In the data rows, 128 means zero.
Here are some rows, each followed by its group. Rows of different groups can look alike.
[123 169 118 134 163 148 154 161 133 135 157 119 138 161 161 111 148  99 131 141 163 176 121 145 175 113 131 148 166] 1
[124 108 158 114  93 123 108 110 105 122 129 126 121 128 119 129 144 123 104 145 106 114 157 115 112 136 110 114 101] 2
[118 165 124 127 164 152 153 154 124 138 161 116 126 162 162 121 145 103 144 141 156 172 121 141 182 121 122 153 170] 1
[118 155 123 118 164 146 151 158 124 137 163 110 132 166 162 123 151 102 137 134 158 171 113 140 180 118 120 160 174] 1
[112 135 139 116 130 134 111 128  97 122  87 135  87 124 102  97 134 175 115 105 123 115 128  98 109 145 133 127 102] 3
[107 107 112 111  85 114 108 112 131 112 104 142 125 106  91 132 137 126 128 110 115 114 138 108 115 166 134 116 117] 4
[103  84 114 140 120 133 101 125 137 121 108 135 137 118 118 134 115 120  98 116 103 109 132 117 109 119 117 110 114] 5
[ 95 105 121 124 124 121 127  85 139  91 161  91 128 100 131 113 121 110 144 117 125 101 117 104 156 100 106 102 172] 6
[141 187 105 145 164 137 142 165 152 124 138 138 177 196 188 112 144 116 124 160 167 197  99 163 161 132 132 150 163] 4
[105  95  99 124 119 123 108 128 139 123 116 132 133 117 122 122  99 125 111 125 100 103 123 114 118 117 118 106 115] 5
[140 181 106 131 194 123 159 188 143 121 148 119 200 203 206 137 139 133 133 193 180 212  83 203 155 135 153 168 152] 4
[124 131 155 100 116  93  95 110  93 103 108 114  95 114 114 120 133 134 104 136 113 119 136 108 108 129 135  98  76] 7
[115 101 129 127 124 109 116 131 123 131 127 133 134 112 100 129 103 101 119 120 108 107 136 117 116 105 125 123 122] 6
[112  96 119 129 125 109 115 137 132 127 123 128 136 118  99 130 102 112 117 119 107 104 138 116 108 100 131 116 121] 6
[129 133 162 101 111  93  95 115  88 111 105 117  99 117 115 123 142 138  99 145 107 123 149 111 106 139 131  94  73] 7
[120  95 158 129 104 101 121 123 110 127 114 118 123 107 102 127 121 108 111 127 120  98 154 113 108 118 130 133 112] 6
[102  85 114 133 124 124 111 134 137 133 107 129 133 122 114 133 111 122 105 116 104 106 130 117 103 125 121 114 110] 5
[131 180 104 158 169 137 140 164 147 126 165 133 163 178 186 102 150 106 126 164 164 190 118 156 164 131 141 141 175] 1
[128 101 151 117  98 113  98 117 110 131 107 128 118 114 102 131 125 110 102 128 105 113 145 106 102 132 124 125 115] 7
[106 106 119 133 112 141 101 123 129 124 111 151 134 121 112 147 133 115 124 114 118 101 148 127 107 149 130 121 111] 8
[120 102 125 101 137  96 114  72 123 148 137  92 100  96 128 130 130 114 140 109 114 107  95 146 144  87 117 109 112] 5
[103 118 143  99 121 114 128  76 145  90 162  82 127 100 121 120 135 109 144 133 117 121 115  96 169  98 108  88 186] 6
[241 228 125 210 142 242 255 194 139 188 140 214 146 162  71 197  97  95 212 132 198 130 145 162 123 147 125 180  97] 9
[155  97 103 195 120 199 169 143 229 196 170 217 161 121 137 124 160 255 188 121 182 161 240 164 135 206 190 160 233] 10
[130 135 163  96 117  93  97 109  90 105 108 106 101 122 106 117 139 136 110 135 109 119 142 104 110 137 127 104  75] 7
[114 131 146 106 145 145 148 128 130 114 155 111 115 111 135 122 153  93 153 153 125 137 129 122 169 114 113 147 183] 1
[124 108 154 115  90 111 113 122 110 115 120 133 117 112 109 122 143 114 100 140 111 116 150 114 112 129 124 112 119] 7
[110 131 146 112 144 145 149 122 140  98 155 110 114  99 129 128 148  94 150 146 124 133 127 112 167 107 117 135 179] 1
[102 120 102 130 113 146 121 113 145 127  93 135 130 116 116 135 128 119 127  98 107 109 139 121 111 140 145 127 105] 6
[108 130 151 110 149 145 146 126 131 107 156 111 119 110 138 120 152  93 151 144 131 132 128 117 161 112 110 141 182] 1
[173 173 114 142 224 144 210 203 152 138 162  88 238 240 255 174 152 125 113 212 186 213 100 235 158 165 173 179 126] 9
[242 218 122 215 135 229 254 189 143 192 143 212 148 170  74 201 100 100 214 139 199 131 140 157 119 147 129 182  96] 9
[105  95  98 127 122 101 117 117 128 117 133 119 122 116 122 120 102 126 133 101 103 103 116 122 128  89 119  91 112] 8
[127 152 125 108 107  91 121 128 108 120  99 117  94 108 115 125 136 180 119 119  95 126 115 113 114 141 118 137 104] 7
[124 128 143 100 124  86 111 118 112 110 101 115  97 110 106 125 132 141 108 116 116 115 144 100 110 154 128  98  85] 3
[255 221 127 201 192 255 255 232 147 204 138 209 123 118 118 229 130 132 179 165 170 140 188 200 159 138 152 116 113] 9
[119 100 106 116 129 115 114 101 135 147 119 103 113 111 116 128 111 121 136 100  98 115  87 134 143  93 125  93 104] 5
[128 148 135 112 165 143 150 152 122 145 162 110 108 131 154 115 165 101 143 134 147 144 129 121 172 119 121 152 169] 1
[117 163 119 167 105 147 129 120 131 111 115 176  90 112 143 103 141 191 149  93 131 130  97 121 116 159 130 178 152] 10
[140 183 109 148 172 133 144 168 150 128 150 129 182 193 181 119 144 116 119 167 167 203  92 165 160 127 139 147 167] 4
[133 185 111 159 171 141 138 167 152 118 157 130 164 180 181 112 147 104 122 174 166 195 106 153 157 125 136 141 178] 1
[142 185  97 146 176 139 150 166 149 130 141 128 186 199 186 116 142 111 118 162 166 203  94 170 152 136 138 145 164] 4
[151 168 150 120 238 185 163 220 148 114 152 104 248 225 226 164 137 154 146 241 211 246 145 255 154 152 203 184 139] 10
[141 149  95 129 102  91 117 112 131 130 113 135 104 118 114 132 124 175 152 101 120 130 100 122 119 152 123 164 116] 9
[126 115 157 111 103 110 107 111 104 114 117 125 103 123 107 128 138 122 103 135 112 112 141 111 111 130 122  97  92] 3
[109 141 137 117 130 133 119 126 100 123  82 140  93 132 104  99 128 163 115 105 120 110 125  99 111 143 133 121 101] 3
[ 97 100 129 126 120 109 118  95 138 101 162 102 138 110 118 113 107 106 143 105 123 104 134 114 144  87 122 115 165] 6
[129 127 134 101 125  92 110 119 112  94  90 124  98 112 104 123 129 145 102 115 118 119 136  99 104 151 131 103  84] 3
[128 134 138 103 131  92 118 122 107  95  89 124  98 116 106 122 130 146 109 112 111 115 134  98 103 149 130 100  83] 3
[130 101 152 114  99 108  99 117 107 130 114 134 115 113 107 133 137 106 102 139 103 112 149 115 102 131 122 119 115] 7
[109 100 103 124 131 118 114 136 137 133 115 131 135 116 113 127  97 129 114 115 103 110 124 113 121 115 122 109 116] 5
[122  97 150 130  98 102 121 123 110 123 115 117 130 113 108 125 112  98 120 130 120 104 149 105 109 116 128 130 110] 6
[124  99 160 131 104 113 115 115 114 124 122 129 128 116 118 130 115 114 103 140  97 104 166 126 117 136 127 125 113] 2
[107 102  95 124 136 124 119 133 137 123 128 137 130 121 111 127 100 125 126 116 107 112 123 121 129  91 128 108 115] 2
[106  99  98 125 125 106 108 121 127 124 127 120 118 113 125 131  96 127 128 109  99 104 112 126 123  86 126 103 112] 8
[130 138 151  91 104  94 103 116  96 127 107 108  91 122 121 117 137 156  92 141 100 128 130 117 111 133 119 111 101] 7
[124 111 132 104 129 101 126  77 120 149 139  99 100  92 121 124 130 104 145 101 109 113  93 140 147  92 120 110 115] 5
[123 115 122 104 127  86 112  81 121 142 119  88 103  93 126 128 125 105 138  94 113 107  85 126 149 100 112  95 109] 5
[112  98  95 123 122 113 111 122 130 139 118 133 122 118 119 126  95 124 125 116  96 106 115 120 120  91 125  96 106] 8
[103 105 120 136 111 107 120  92 139 101 162 109 130 104 125 105 108 113 145 107 119 107 128 113 140  84 129 117 160] 6
[120 141 131 108 131 122 115 124 105 105  79 130  94 123 107 108 126 163 119 103 123 113 134  96 111 146 132 120  95] 3
[105 116 124 126 117 143 102 119 137 117 113 150 133 130 109 148 131 119 131 112 120 107 141 122 106 154 140 115 118] 6
[ 97 108 118 131 121 117 122  89 138  99 160 106 133 102 119 112 113 116 149 109 119 103 129 109 140  94 121 115 169] 6
[106 151 138 178 132 156 109 148 176 195 211 189 121 137 131 125 161 235 135  87 208 118 167 127 113 147 127 229 217] 10
[106 122 143 101 140 142 144 122 135 108 159  98 112  98 127 118 149  92 145 152 122 134 128 109 161 113 111 138 182] 1
[115  99 122 129 123 108 108 130 125 134 131 137 136 121 100 137  97 102 126 122 108 103 133 112 120 100 129 117 115] 6
[105  97 114 138 119 135  98 124 134 123 114 140 133 130 123 135 112 123 105 123 105 104 142 121 106 140 123 107 109] 5
[122  95 147 134  98 109 113 118 114 125 118 124 133 111 115 131 106 103 107 131  96  99 154 118 105 130 130 123 119] 2
[109  99 120 140 121 139 104 132 133 129 111 152 136 130 116 140 123 123 106 126 118 103 147 128 110 148 126 117 120] 8
[ 97 111 123 109 127 113 126  85 141  96 162  85 118 105 125 120 131 112 145 125 122 108 117 108 157 103  98  78 171] 8
[109 155 124 138 119 140 125 136 111 112  91 150  95 113 121 111 129 198 102 105 109 126 106 121  99 159 119 160 136] 10
[123 141 138 107 164 150 149 154 119 137 156 110 115 135 144 119 167  93 149 142 146 139 128 126 171 112 122 151 169] 1
[105  93 125 136 122 139 102 131 137 130 109 140 140 134 123 141 120 124 108 127 105 107 142 126 103 139 113 116 122] 8
[134 105 140 122 132 126 129  99 130 113  86 123 115  94 116 132 119 138  89  99 123 126 156 122 128 157 109  81 104] 4
[161 179 103 135 204 137 201 190 148 124 160  99 218 223 236 153 152 122 118 196 186 205  81 212 167 166 162 171 124] 9
[133 190 102 145 167 135 136 166 143 125 146 137 176 195 181 117 142 116 125 166 172 197  94 162 156 127 134 152 166] 4
[245 241 116 212 174 255 255 223 135 198 142 217 128 147  58 214 110 107 200 147 192 139 162 196 139 155 139 142  98] 9
[113  87 131 138 115 118 108 117 126 118 110 122 131 111 120 133 100 105 106 117 102 105 143 115 104 119 117 116 117] 2
[112 128 144 112 145 141 145 129 129 111 161 103 117 105 138 125 154  94 151 156 130 137 129 114 158 107 115 138 176] 1
[140 178  98 134 184 127 158 180 150 119 141 125 198 204 208 129 137 124 126 175 179 202  72 187 156 141 151 155 156] 4
[135 187  97 162 166 140 138 167 149 118 161 133 180 189 192 104 143 101 123 178 172 200 108 164 159 133 138 147 173] 1
[112  94 129 130 119 103 110 136 128 125 124 137 137 116 106 131 108 105 121 122 104 104 141 113 113  96 131 117 121] 6
[114 108 104 122 133 129 119 127 132 125 123 130 127 118 115 123  96 135 133 105 102 112 104 126 135  97 121  94 113] 5
[169 161  97 149  87 136 148 112 143 109 136 154 116 140 114 159 112 137 189  93 151 131 102 119 125 154 125 185 126] 9
[118 116  86 158 105 134 115 113 159 164  72 116 141 117  98 110 143 152 135  81 104 109 122 115 110 135 133 137  85] 6
[124 106 152 131 100 113 118 120 108 126 114 133 128 118 116 130 121 110 107 138 100 104 164 126 109 134 122 128 118] 2
[123 136 130 116 131 124 115 129 102 102  85 134 100 121 107 110 114 160 115 104 124 116 127  97 118 157 143 126 101] 3
[121  99 153 121  95 109 110 119 120 121 110 121 125 107 108 124 120 104 113 134 114 105 147 109 111 121 119 120 114] 6
[138 116 140 118 128 134 138  83 124 113  93 163 119  96 104 150 126 126 115 100 118 120 172 117 146 182 105  95 143] 4
[120 104  99 121 125 116 113 129 125 136 125 133 126 120 120 130  99 121 125 119 106 107 108 121 129  93 122 101 116] 2
Which 5 groups are nearest to each row below, nearest first, going by the average distance to the group's rows?
[125 106 163 119  96 116 121 119 112 130 122 135 124 117 117 136 116 105 107 138 104  99 164 122 117 143 116 129 111]: 2 7 6 8 3
Which 5 groups are nearest to each row below, nearest first, going by the distance to the centre of the group?
[101 119 130 108 123 116 125  79 136  87 156  89 115 102 125 118 136 105 154 128 116 107 117 105 165 103 103  79 179]: 6 8 5 2 1
[103  87 108 133 124 127 108 129 133 126 115 126 134 117 117 130 111 111 109 113  95 107 139 124 103 119 117 114 122]: 8 2 5 6 7
[ 99 109 116 123 115 141 115 118 141 126 101 137 133 125 108 134 129 118 125 113 116 103 141 117 110 143 139 124 106]: 8 2 6 5 3
Which 4 groups are nearest to each row below, nearest first, going by the distance to the group's nearest row?
[ 98 112 123 132 109 143 112 118 137 124 111 146 134 122 110 148 132 113 124 111 118 105 137 121 107 154 133 115 112]: 6 8 5 4
[106 149 131 193 125 159 109 146 180 202 221 190 117 139 140 126 180 243 131  90 203 120 176 128 115 147 128 220 218]: 10 1 9 8
[127 112 137 115 109 119 115 102 124 119 102 148 117 103  96 140 128 114 124  98 114 118 164 111 135 168 127  94 134]: 4 6 8 7
[129 148 139  95 109  93 108 129 108 115  96 116  99 114 120 113 144 171 102 121 100 125 117 115 107 144 123 124  87]: 7 3 2 10
[143 145 106 125 101  95 115 115 124 123 119 129  99 126 118 143 123 168 151 100 122 125  94 117 129 155 121 159 110]: 9 7 3 10
[109 123  92 139 110 136 122 115 151 153  83 117 141 116 105 114 141 137 141  86 102 112 125 113 114 134 141 134  82]: 6 5 8 4
[119 111 159 115  95 111 114 111 105 123 117 120 105 123 106 120 142 117  95 133 104 116 151 112 111 138 114  98 100]: 3 2 7 6
[111  92 113 133 112  95 112 110 131 103 141 109 129 112 118 122  94 106 129 115 118 112 141 110 119  89 134 116 129]: 6 8 2 5
[125 100 149 121  94 110 106 123 111 130 114 138 120 112 100 132 137 108  96 140 100 112 149 111 110 138 115 111 112]: 7 6 2 3
[141 154  98 120 102  98 122 110 127 130 119 126 109 124 120 134 134 172 163 106 121 132  96 117 118 148 131 168 115]: 9 7 10 3
[133 118 150  96 120  87 110 112 107 105 109 124 107 105  99 118 143 126 107 124 114 118 146 104 103 140 128 102  94]: 3 7 6 2
[238 195 154 212  98 181 175 132 138 172 156 182 180 183 144 138  92 121 222 126 208 143  96 110 103 163 140 209 148]: 9 4 10 1
Which 4 groups are nearest to each row below, nearest first, going by the average distance to the group's rows?
[124 110 110 115 126  92 113  85 130 139 124  90 112 101 126 125 122 105 146 101 111 114  83 130 150 100 115  93 102]: 5 8 6 2
[127 129 164  93 106  95  98 109  88 112 111 114  99 122 120 120 143 139 108 135 108 116 141 109 113 134 124 101  73]: 7 3 2 5
[125 127 158 101 111 101  95 112  94 122 102 106  96 121 123 120 135 140  93 138 104 124 143 118 104 132 128 106  79]: 7 3 2 5
[105  97 123 139 115 143 103 122 132 123 115 140 140 126 114 141 124 121 104 121 113 105 148 122 102 143 122 111 116]: 2 8 5 6
Which 5 groups are nearest to each row below, nearest first, going by the distance to the group's nearest row?
[119 135 141 114 163 147 157 146 123 143 160 108 111 131 142 121 164  92 149 136 142 140 119 120 164 118 113 150 175]: 1 6 8 5 2
[130 144 143  97 102  90  96 115 101 131 101 111  92 122 129 114 138 153  93 135 101 133 125 123 104 134 122 118  99]: 7 3 2 6 4
[124 102  97 161  91 135 112  93 167 150  88 112 136 100  97 118 122 170  82  83 113 125 127  97 108  99 120 128 123]: 6 5 2 8 4
[124 118 151 101 115  98 101 110 101 105 104 116 101 108  97 122 135 134 108 124 115 121 146 111 108 145 132  92  97]: 3 7 2 6 4
[127 137 151  98 108  94 100 117  92 133 107 107  94 117 121 114 141 153  89 141 102 127 129 125 105 125 122 113  98]: 7 3 2 6 4
[125 123 144  96 112  99 101 115 108 105 111 117  98 107 104 117 134 129 104 134 110 118 141 109 110 145 122  95  98]: 3 7 2 6 4
[138 184  97 138 182 130 155 171 154 122 145 124 192 198 200 119 143 113 119 168 171 201  87 175 163 130 138 155 157]: 4 1 9 10 2
[104  90 104 117  98 115 100 122 130 111 101 157 130 113  90 134 132 121 116 116 121 109 136 116 111 149 123 107 122]: 4 8 6 5 7
[103 146 130 126 127 137 123 137 106 119  83 148  94 121 124 112 134 199  91 102 116 120 110 114 102 145 128 158 125]: 10 3 7 9 6
Which 4 groups are nearest to each row below, nearest first, going by the distance to the centre of the group?
[125 150 131 114 169 152 148 156 123 137 144 117 110 135 144 111 157 102 142 137 148 148 125 127 163 113 118 152 177]: 1 4 6 8
